(in the rows, 128 means zero)
Each path is a new rotation, seen through one point. The rows after it are directions, each followed by how far the rotation turns it, in degrees per step (0 if it stays put).
Each turn is a multiple of 5 degrees from 10 to 175, or 0.
path 1
[135 126 123 134 116 129 117 139 124 135 136]
[137 124 122 130 113 126 134 140 131 125 135]
[136 120 124 135 125 118 137 137 118 127 136]
[133 109 125 135 125 120 128 132 129 136 131]
[141 113 127 123 122 124 126 124 130 127 139]
[137 123 127 132 119 129 119 126 116 130 140]
[133 122 124 136 108 132 126 132 128 130 132]
[135 122 124 134 115 125 141 129 123 121 135]
[130 114 126 142 125 121 135 126 120 133 133]
[133 109 127 132 121 126 129 119 135 132 133]
[137 120 129 130 122 129 126 114 123 125 142]
[129 126 126 141 114 135 122 122 122 132 136]
[130 126 124 137 111 132 137 125 134 124 134]
[128 125 125 142 125 124 143 122 122 124 137]
[124 115 126 143 128 125 132 119 132 135 133]
Speeds:
[131 125 130 123 131 130 119 122 129 130 131] : 65
[127 124 127 126 123 131 128 129 139 129 124] : 130
path 2
[126 130 134 125 122 120 121 134 111 119 121]
[123 118 145 118 131 125 123 134 123 125 131]
[132 122 149 134 128 121 128 125 128 134 124]
[136 122 134 140 121 126 126 134 112 133 126]
[121 115 135 131 120 136 130 140 121 126 135]
[119 114 137 134 118 131 134 124 134 128 120]
[128 115 122 135 119 116 131 127 122 127 117]
[124 121 128 126 119 115 133 141 123 116 132]
[126 124 143 120 119 124 133 125 129 114 124]
[140 114 136 121 128 120 129 121 122 126 121]
[142 119 135 131 129 119 136 137 123 127 137]
[135 126 140 134 119 137 139 131 124 120 132]
[133 111 128 128 124 141 135 123 123 126 122]
[129 110 121 134 130 124 142 131 132 129 129]
[127 129 125 137 120 123 144 130 130 115 124]
Speeds:
[136 129 135 128 131 132 127 128 125 132 132] : 45
path 3
[117 128 135 133 129 138 130 124 130 111 133]
[133 126 133 135 120 134 125 126 123 113 142]
[140 124 128 134 121 138 131 117 120 129 138]
[127 119 135 137 122 134 136 114 126 138 129]
[122 124 143 138 124 118 137 124 128 134 133]
[128 137 136 128 129 118 140 128 127 132 143]
[119 137 127 118 131 131 137 120 126 132 141]
[110 126 129 120 127 129 123 118 127 125 139]
[127 120 131 122 125 119 116 120 124 120 141]
[142 120 130 116 130 123 128 115 123 127 133]
[130 116 135 116 128 129 139 117 126 130 121]
[122 116 140 121 124 124 140 135 127 124 125]
[130 123 132 120 128 125 138 144 123 126 140]
[128 122 122 119 136 138 135 135 124 134 142]
[118 114 127 128 141 138 124 127 131 131 135]
Speeds:
[129 132 134 128 132 123 135 127 131 127 122] : 60
[124 133 126 127 137 127 123 126 132 127 132] : 45
[131 131 129 126 124 130 123 131 137 131 126] : 0
path 4
[137 133 122 132 116 119 122 132 119 114 132]
[142 129 131 137 138 131 127 133 128 117 141]
[136 136 131 124 118 136 128 124 143 124 138]
[130 139 128 130 113 119 124 131 125 113 130]
[141 129 129 141 134 132 126 128 120 116 139]
[143 132 127 123 124 135 126 127 142 126 141]
[128 141 132 128 115 121 127 136 134 113 131]
[134 131 131 141 126 132 127 123 118 113 136]
[148 131 123 126 127 131 122 126 134 127 141]
[132 140 131 127 121 124 130 141 139 117 133]
[128 131 134 137 120 133 129 121 123 109 135]
[147 132 123 130 125 126 117 120 126 125 139]
[139 141 128 131 127 127 131 144 138 122 135]
[127 128 134 132 118 136 132 127 131 108 136]
[140 133 128 129 122 121 115 117 125 120 137]
Speeds:
[130 128 124 121 124 120 122 129 130 129 127] : 125
[130 132 124 133 126 127 127 124 119 131 126] : 100
path 5
[123 122 129 113 127 130 143 127 122 122 123]
[124 142 127 126 118 128 137 135 116 123 129]
[135 129 118 114 124 130 128 128 124 115 121]
[120 136 127 121 113 123 126 137 133 126 119]
[115 128 116 112 129 131 124 125 124 127 127]
[121 128 127 128 115 127 117 134 114 131 122]
[125 115 130 112 131 129 126 137 121 125 123]
[116 129 130 130 121 134 132 146 122 126 130]
[134 129 120 117 132 140 123 139 121 122 133]
[131 128 128 127 113 136 121 143 134 128 122]
[124 126 123 111 130 139 126 133 136 137 131]
[123 128 124 131 114 142 123 129 123 139 130]
[137 119 132 114 127 135 126 130 120 139 128]
[124 121 136 128 116 137 141 135 126 133 126]
[134 135 126 116 130 139 139 131 120 130 136]
Speeds:
[129 123 134 125 127 124 129 131 135 128 123] : 110
[131 125 125 119 136 129 128 125 128 127 130] : 175
path 6
[126 131 124 124 142 134 114 121 127 126 119]
[130 123 130 130 141 133 125 118 132 143 128]
[120 123 127 131 132 139 113 117 123 129 131]
[135 125 133 140 129 132 118 126 121 142 131]
[129 131 124 134 134 133 109 133 119 125 128]
[137 132 130 131 143 133 123 135 126 139 125]
[121 128 123 130 146 140 121 128 126 125 129]
[127 124 135 137 139 141 131 125 126 139 128]
[119 125 127 145 133 136 121 123 121 123 130]
[134 130 137 143 131 132 124 130 119 135 121]
[128 134 123 139 140 127 117 129 124 121 120]
[133 132 133 131 143 133 128 125 128 135 114]
[121 126 122 134 144 132 123 115 131 126 124]
[128 123 137 134 131 136 124 114 125 138 121]
[126 125 124 142 130 126 112 118 124 128 129]
Speeds:
[134 128 135 127 127 130 132 129 128 136 125] : 175
[122 123 129 125 131 133 133 122 131 130 131] : 65
path 7
[134 133 129 120 133 138 132 134 123 134 145]
[125 139 128 132 128 127 130 143 125 143 122]
[137 130 126 135 131 130 108 129 125 133 121]
[128 127 133 119 137 136 123 114 126 140 128]
[122 127 140 132 115 124 133 123 130 142 124]
[142 124 132 135 114 131 123 126 125 127 138]
[136 131 129 122 133 136 136 133 123 136 144]
[127 140 130 133 127 123 128 144 126 141 124]
[139 134 122 132 129 132 108 127 125 132 124]
[125 126 129 120 138 135 124 116 127 143 129]
[120 127 141 132 115 125 127 124 129 141 123]
[142 123 132 133 114 136 124 124 123 127 135]
[135 127 132 124 134 134 139 133 124 139 142]
[131 141 134 132 126 121 128 143 126 137 125]
[141 137 119 130 130 132 112 126 125 132 124]
Speeds:
[131 133 127 127 136 125 124 126 128 130 120] : 60
[128 129 129 130 130 132 129 129 140 124 128] : 0
[127 127 135 131 127 122 120 132 129 125 129] : 125
[122 131 120 127 128 129 122 132 129 130 131] : 55
path 8
[124 127 126 138 135 146 124 129 133 130 140]
[126 117 125 140 121 135 129 131 134 142 138]
[127 132 130 138 123 131 115 124 126 140 143]
[133 134 121 125 117 139 129 122 131 139 140]
[121 132 124 128 129 135 126 123 140 128 147]
[114 123 116 133 123 139 131 130 128 135 138]
[119 126 120 136 118 120 122 125 132 136 141]
[124 139 115 130 118 132 121 119 122 134 135]
[128 133 113 126 121 128 130 119 141 126 138]
[115 131 112 135 132 136 125 125 132 122 135]
[122 121 111 141 121 126 129 128 133 132 129]
[127 136 117 143 125 123 115 121 126 130 132]
[138 135 111 134 121 135 127 120 133 131 126]
[131 132 118 139 135 134 123 123 143 120 135]
[126 123 115 145 130 142 128 130 130 131 127]
Speeds:
[136 127 132 135 132 132 126 130 130 129 124] : 20
[132 122 125 126 122 127 135 129 132 132 125] : 160
[123 132 135 130 128 127 134 123 130 130 122] : 0
path 9
[128 132 127 123 137 123 111 119 133 133 123]
[123 138 131 133 136 132 139 122 127 137 115]
[118 128 117 131 133 141 122 119 130 130 136]
[122 136 142 134 133 127 118 122 118 127 128]
[136 129 131 136 132 140 123 126 136 141 123]
[119 129 121 124 135 128 116 121 127 128 114]
[123 141 129 135 134 126 135 117 126 140 131]
[120 129 131 129 138 147 123 125 133 124 131]
[125 129 131 140 127 128 114 123 116 133 123]
[135 135 131 126 139 129 121 121 140 139 125]
[116 130 123 129 134 136 131 124 124 129 111]
[120 135 122 134 131 129 123 116 126 136 140]
[125 134 144 130 139 138 123 126 129 125 126]
[130 124 123 140 126 137 118 124 125 139 119]
[125 136 126 121 140 122 117 118 134 132 123]
Speeds:
[125 127 123 128 125 121 121 125 123 127 131] : 130
[134 125 134 132 126 130 120 131 127 128 128] : 80
path 10
[119 129 135 125 143 120 136 128 131 119 136]
[134 132 130 136 139 124 127 128 131 115 114]
[119 132 141 124 136 127 115 129 125 119 131]
[124 129 132 131 149 126 136 133 124 128 122]
[126 135 124 127 138 119 123 129 132 109 130]
[129 127 142 140 141 124 118 130 125 126 125]
[116 130 125 120 142 124 123 135 122 123 121]
[125 137 130 140 141 121 133 133 128 121 136]
[130 123 124 134 140 126 114 129 123 116 121]
[114 128 137 130 137 116 121 135 125 129 133]
[124 136 120 138 141 126 132 136 123 123 119]
[122 127 126 136 134 125 117 128 124 114 140]
[122 117 130 140 140 120 124 133 122 131 120]
[112 136 121 129 129 120 124 137 126 119 126]
[124 129 129 149 136 132 127 130 121 123 132]
Speeds:
[133 131 126 124 123 126 129 122 124 134 129] : 0
[125 128 122 120 126 128 123 128 128 122 128] : 160
[130 124 132 130 128 134 120 125 124 127 130] : 115
path 11
[128 135 120 126 135 118 137 132 133 115 135]
[119 142 137 118 135 125 132 131 131 122 135]
[125 135 129 132 134 127 138 140 132 133 143]
[132 144 121 123 128 127 134 139 140 126 129]
[135 135 135 119 135 137 131 136 133 120 138]
[132 133 121 129 140 125 128 130 137 123 145]
[121 138 127 115 135 126 127 128 144 128 133]
[125 124 131 119 135 131 139 137 138 132 140]
[130 130 117 123 132 121 140 136 138 120 133]
[125 137 134 115 135 126 135 131 130 115 132]
[123 134 130 131 139 122 136 134 129 125 145]
[123 146 124 125 130 122 133 136 139 129 132]
[131 137 136 120 130 137 136 141 134 128 135]
[139 134 120 130 136 128 132 137 135 121 141]
[128 141 127 117 136 128 124 127 139 119 135]
Speeds:
[128 129 129 129 133 125 123 122 124 121 132] : 80
[128 123 137 127 130 134 130 130 124 130 132] : 135
path 12
[128 120 120 123 134 132 117 127 126 145 135]
[129 110 132 121 131 139 124 122 119 130 129]
[140 115 137 126 118 131 133 135 121 132 125]
[131 117 128 130 113 122 130 129 139 136 120]
[128 129 120 128 114 136 114 128 137 134 122]
[135 130 124 121 133 143 121 126 134 143 129]
[133 120 132 119 126 139 131 114 125 134 139]
[137 115 127 125 116 126 130 132 118 133 140]
[130 109 121 126 123 118 123 131 129 135 123]
[130 120 127 125 121 133 113 127 128 130 111]
[136 130 137 126 125 141 125 129 132 143 120]
[127 123 133 129 117 140 134 119 137 139 137]
[132 120 117 126 116 136 127 133 129 131 143]
[138 115 113 116 130 126 124 128 130 134 129]
[137 120 130 118 123 126 117 117 119 131 119]
Speeds:
[126 122 134 131 128 125 127 132 123 128 121] : 55
[133 124 123 125 124 123 133 131 130 121 126] : 70
[122 125 120 130 130 128 122 133 130 128 129] : 85
path 13
[115 125 122 131 133 136 121 139 136 137 123]
[119 129 131 136 136 137 117 123 124 119 118]
[119 128 122 133 143 132 123 139 138 132 128]
[115 124 126 131 128 142 118 126 128 125 115]
[119 134 127 139 145 128 120 134 130 126 127]
[119 121 123 126 132 144 119 131 137 128 120]
[113 134 127 141 138 129 123 129 123 125 119]
[124 124 126 128 139 138 114 135 139 129 127]
[112 129 122 136 134 137 129 126 127 123 115]
[121 129 130 135 139 131 111 137 130 132 128]
[119 125 121 130 138 141 127 125 136 120 119]
[113 131 127 138 134 130 118 137 126 135 122]
[125 125 128 129 141 141 116 126 135 119 124]
[111 130 120 136 136 131 128 135 131 133 120]
[122 126 133 131 135 138 108 129 128 126 122]
Speeds:
[131 123 131 122 124 134 121 127 130 128 128] : 160
[129 131 135 132 128 125 121 127 121 127 129] : 140
path 14
[128 130 125 140 113 122 137 125 129 119 127]
[119 130 131 135 111 126 130 124 134 119 125]
[121 119 137 132 113 130 130 128 131 119 125]
[130 115 135 132 116 126 133 128 124 115 127]
[131 126 129 131 117 123 132 122 120 110 128]
[122 134 132 129 116 129 129 121 119 112 127]
[120 130 139 130 116 137 132 129 118 120 127]
[128 125 136 135 117 134 139 133 116 123 128]
[131 131 128 140 116 128 141 129 118 121 129]
[123 138 127 140 113 127 136 126 127 121 127]
[119 130 134 137 111 131 133 129 132 125 125]
[125 117 135 137 113 129 136 132 131 123 126]
[131 118 129 136 115 121 135 126 128 116 128]
[125 127 128 133 114 122 129 120 127 111 127]
[119 127 136 128 114 130 126 122 125 113 125]
Speeds:
[129 133 130 125 131 133 129 128 117 127 129] : 35
[130 131 136 135 131 127 129 129 130 122 125] : 0
path 15
[124 127 120 140 123 113 131 126 126 118 139]
[127 126 119 134 117 109 124 132 126 120 132]
[137 124 120 127 119 114 128 130 122 114 131]
[135 125 121 131 126 116 134 125 124 113 140]
[126 127 120 137 124 112 132 127 131 120 142]
[129 125 118 132 118 109 125 133 130 122 134]
[140 123 120 126 118 113 129 130 127 116 132]
[138 125 121 130 125 116 137 125 129 116 140]
[128 127 120 136 123 111 134 127 135 123 141]
[131 125 119 131 116 108 128 132 134 125 132]
[141 123 119 124 118 113 133 129 131 119 130]
[138 125 121 129 124 116 140 123 132 118 138]
[128 127 120 136 122 111 137 125 136 125 138]
[131 125 119 131 116 108 132 130 136 127 128]
[140 123 120 125 117 113 136 127 131 121 126]
Speeds:
[125 129 128 126 135 130 124 128 135 122 123] : 0
path 16
[127 131 124 125 120 115 140 137 119 129 120]
[127 131 129 123 120 112 136 137 124 128 116]
[128 129 134 120 122 112 130 135 125 124 114]
[129 128 136 121 124 115 124 133 121 120 114]
[131 126 136 124 126 117 123 131 115 117 118]
[131 124 134 128 127 120 125 130 108 118 121]
[130 123 129 131 128 121 132 129 106 121 123]
[130 122 126 132 128 119 138 131 108 127 124]
[128 123 125 128 129 115 142 134 114 131 123]
[128 126 125 123 129 112 140 137 119 132 122]
[130 129 127 119 127 111 135 140 123 129 121]
[131 133 129 117 125 113 129 140 123 124 120]
[131 134 131 119 121 117 125 137 119 120 119]
[130 132 132 125 119 120 125 134 114 117 118]
[129 128 133 130 119 122 128 130 111 118 117]
Speeds:
[126 127 125 135 122 130 136 125 126 130 127] : 45
[128 136 126 124 121 127 128 132 133 128 126] : 35
path 17
[115 136 124 140 132 122 125 122 120 138 129]
[129 137 132 117 126 142 116 130 126 120 124]
[136 124 127 138 126 122 132 129 110 132 117]
[127 132 138 127 138 133 116 130 134 143 132]
[136 113 124 121 127 130 125 139 126 119 118]
[138 126 127 138 136 120 133 119 135 141 129]
[115 120 126 115 133 136 127 131 140 127 126]
[136 127 114 137 124 122 129 119 130 116 122]
[118 139 130 121 135 130 137 116 128 138 128]
[117 128 120 132 118 137 116 131 125 118 122]
[139 141 133 129 134 121 128 118 117 126 124]
[119 127 128 125 126 140 124 137 120 145 125]
[139 122 136 135 130 126 113 129 129 117 122]
[137 127 123 119 139 122 136 133 124 143 127]
[126 114 130 135 125 140 123 128 142 131 126]
Speeds:
[130 130 130 132 127 117 129 128 129 127 122] : 140
[129 124 128 132 133 124 126 121 123 126 134] : 145
[126 124 123 127 129 126 133 124 137 126 129] : 40
path 18
[145 117 116 133 130 132 131 124 129 138 120]
[141 128 124 132 135 139 130 147 122 132 123]
[136 116 124 139 138 122 125 140 138 134 123]
[147 124 118 138 132 132 129 123 124 132 118]
[135 121 124 130 142 142 128 144 125 131 123]
[134 119 120 147 132 125 122 137 134 136 127]
[144 127 122 140 141 131 130 125 122 125 117]
[130 115 121 133 142 143 126 137 127 133 128]
[134 127 121 151 131 128 122 137 126 133 129]
[137 124 125 139 149 129 131 126 125 122 121]
[129 116 117 137 137 144 126 128 125 137 132]
[132 133 124 149 136 130 127 139 121 129 132]
[130 118 123 140 150 125 131 124 130 126 128]
[132 123 116 140 135 142 130 123 119 135 135]
[128 132 126 142 143 131 131 142 122 126 136]
Speeds:
[125 128 128 125 126 137 127 135 125 131 132] : 115
[132 136 132 127 131 128 130 131 123 122 125] : 140
path 19
[125 117 120 120 132 122 129 122 143 134 137]
[119 124 116 120 138 115 125 128 132 134 135]
[126 126 126 126 136 108 117 130 125 133 134]
[132 126 134 129 125 110 118 132 129 129 143]
[128 130 131 124 118 118 127 142 134 129 143]
[128 131 127 120 121 120 129 149 131 134 128]
[136 125 134 121 124 120 125 143 132 138 117]
[140 119 137 119 124 125 127 131 142 137 123]
[130 119 127 114 128 130 133 127 145 137 130]
[121 120 120 114 138 124 129 128 135 139 127]
[124 117 126 122 141 116 120 124 128 138 129]
[127 117 131 128 133 115 118 123 131 132 142]
[122 123 125 127 125 116 125 134 133 129 148]
[122 129 121 127 125 114 125 146 128 131 136]
[134 129 129 129 123 112 121 145 129 133 124]
Speeds:
[127 128 128 127 123 132 132 126 134 125 137] : 90
[130 129 136 120 127 134 131 130 126 131 126] : 35
[127 130 127 122 135 126 128 119 128 128 130] : 40
path 20
[115 129 127 133 119 126 135 127 127 117 122]
[116 129 126 136 115 124 132 134 129 121 128]
[117 129 127 135 116 120 129 137 128 131 132]
[119 130 131 131 120 115 128 134 123 138 130]
[119 132 134 128 125 114 130 128 118 137 125]
[120 135 131 127 128 118 132 125 115 129 119]
[118 135 126 129 128 123 132 127 117 121 116]
[116 133 120 130 125 126 130 133 124 119 117]
[113 128 119 130 122 124 129 136 130 123 122]
[113 123 124 129 120 119 129 134 134 129 126]
[115 123 133 130 120 116 132 129 130 133 128]
[118 127 137 131 120 116 135 124 123 132 127]
[121 134 136 133 120 120 135 125 117 127 126]
[122 139 129 135 121 123 132 131 115 123 124]
[120 138 121 132 123 123 127 137 118 125 123]
Speeds:
[123 122 125 125 129 130 130 125 136 123 124] : 40
